One turn moves every row onto another: examples first, then more rows asked:
j959: [ 41  18  37  -9  22  34 -11  -1   2  -6  -1  28 -22  -7  30  22  39]
j474: [ 19 -16  42 -33  40  16  -4  32  -9 -14  11  42 -19 -15   5  23  16]
j751: [  3  18   2 -25   9  13 -25 -18  43 -39   6 -49   6  25   6  53 -23]
j958: [ 40 -26 -13  28  10  24 -11  23  25 -35 -26   9  68 -12   2  16  26]
j893: [ 42 -14 -31  16   8  18 -38  12   4 -12 -37 -14  31 -49  33  10  13]
j750: [ -2   7 -13  -5  27  25 -42  14 -31  34  -1 -10  69   9 -15  29   4]
j273: [ -4   6 -14   7  30  27 -42   7 -22  25 -11   1  67  -2 -23  34  25]
j356: [ 35 -58  23 -13  11   0  -1  44   7   4 -11  26   8 -10 -41  16 -15]
j702: [ 14  33  10   5   6  26 -17   3 -27 -44  36 -41  25   0 -44  27 -12]
j535: [ -6  24 -36   5  -6  22 -24   2 -19 -31  13 -51 -10 -34 -25  12  -5]
j763: [ 10  11 -11 -34   8  25 -31 -15  44 -23   9 -44  19  28  17  46 -33]
j408: [ 27  11  32 -10   6   7 -31  -3 -20  58 -12 -13  -8  16 -22  31   0]
j306: [ 36  10  23  12 -30  14  12   3  11 -12   9 -27 -34  17 -43  11  -4]
j729: [-11  -8 -36 -39  10   5 -36   6  21 -21  -3 -48 -13 -19  14  31 -37]
j759: [ 15 -34  13 -15  11 -23   3  42  32 -34 -20 -28  39  24  20  26 -20]
j694: [ 28 -36  -7 -14  12 -18 -16  42   3 -43 -21 -32  10 -40  22  12 -27]
j149: [ 26 -35  14 -14   9 -16   5  53  12 -32  -6 -28  49  20  14  15 -30]
j108: [ -9 -17  -3 -42  26  39  -2  18  29  -5  13  42 -26   3   4  24  19]
j63: [ 50 -15 -20  25   5  44 -18  12  23 -32 -13   6  70 -13   7  15  16]
j221: [ -3   5   4  -8  -3  33  27  26  11 -18  19  19 -35  16  -7   0  34]
j853: [ 66 -11  18  10  10  43 -36 -15  12   6 -13  28   5 -31 -29  31  14]
j980: [ -2   9 -31  11   8   6 -35  22 -46  25 -19 -33  26 -29   0   5  12]
j710: [  5  20  24 -13   9  17   7  20  -9  27  -1   9 -26  28  25   9  37]
j248: [ -4  35  15   3  15  17 -24  -2 -29 -32  25 -39  21   0 -49  38   0]
j272: [ 17 -32 -16 -25 -12  24  -9   2  62  18 -13   2 -17  24 -14  28 -15]

j221 -> j710
j408 -> j853
j702 -> j750
Now these:
j694 -> j729
j958 -> j759

One turn moves every row onto another: examples first, then more rows asked:
j691: [  5   1 -14  41 -18  -5  14  26 -48   2 -26 -15   2  31  34]
j275: [-18  -7  -4 -38   1  20 -42   8  42   6 -23  32  28 -23   6]
j141: [ 16 -17  -9   2  -4  41  28  49 -14  46  -1 -13  -5  28  20]
j872: [  0 -39  12   4  -7   0  47  38  -5  32 -16 -45  -9   4  53]
j99: [  6   8  -6  44 -22 -12  15  20 -42 -22 -20 -26  -5  16  28]
j290: [  2  -2   4  37  29 -15  30  23 -31 -29  -7 -19 -26  17  26]
j401: [-23  -9  -1 -34   6   3 -51  12  44  12 -17  20  36 -16  13]
j922: [ -3   0  -2 -32   1   9 -40  -4  47 -17 -10  25  18 -36   7]
j600: [  3  -9  -3  34  36  -5  27  27 -35  -1 -14  -4 -19  32  31]
j197: [-16  -1   3 -34  -4  12 -39   5  47 -13 -18  21  25 -35   4]
j462: [ -1 -35  17   5 -13  -6  47  32   0  11 -10 -56 -13  -7  49]
j65: [  8 -31  13   0 -18  11  57  30  -2   4 -12 -41 -20 -12  44]
j305: [ -3  -8   3  39  35 -23  23  25 -31 -12  -8 -21 -16  28  32]
j596: [-13  -6   2 -28   8 -12 -52  -1  49 -11  -5  10  28 -29  15]
j548: [  7 -36   6  -1 -14  20  54  33  -9  26 -20 -34 -18  -3  46]
j518: [-15 -11  -4 -32  15  -4 -55   4  45  16 -13  23  34 -15  20]
j855: [  7  -3  -2  32  28   0  35  22 -35 -19 -13  -3 -28  21  26]
j258: [-16 -10   4 -23   4 -12 -53  12  51  11  -9  23  36 -17  13]
j856: [ -2  -2  -2 -27  -5  12 -37   4  48  -7 -15  36  22 -33   1]
j154: [-23  -5   8 -30   1  -4 -51   7  49  -7 -13  10  33 -28   9]
j179: [ 21  -1   0   3 -24  41  43  37  -7 -12   6 -25 -26 -10   3]
j510: [ -4 -19   9  17   1 -10   6  53  -1  38  17 -54  12  31  30]
j678: [-13  -2   6 -20  -5  -8 -45   6  54 -12  -6  21  29 -32   5]
j650: [ -2  -6 -11 -37  10  18 -42   0  39   8 -17  37  23 -21  12]
j22: [  2   3  -6  44 -18 -16  10  25 -43  -5 -21 -27   2  27  37]
j731: [-10  -9  -6 -26   2  10 -46  12  48  16 -16  39  31 -18   9]
j512: [  6  -4  22  18 -19  -8  22  41   6 -18  24 -64  -6  -6  14]
j989: [  9   8 -12  40 -23   3  19  22 -48 -12 -26 -11  -8  21  29]

j872 -> j548
j856 -> j678
j401 -> j275
Now these:
j22 -> j691
j141 -> j179
j518 -> j650
j855 -> j290

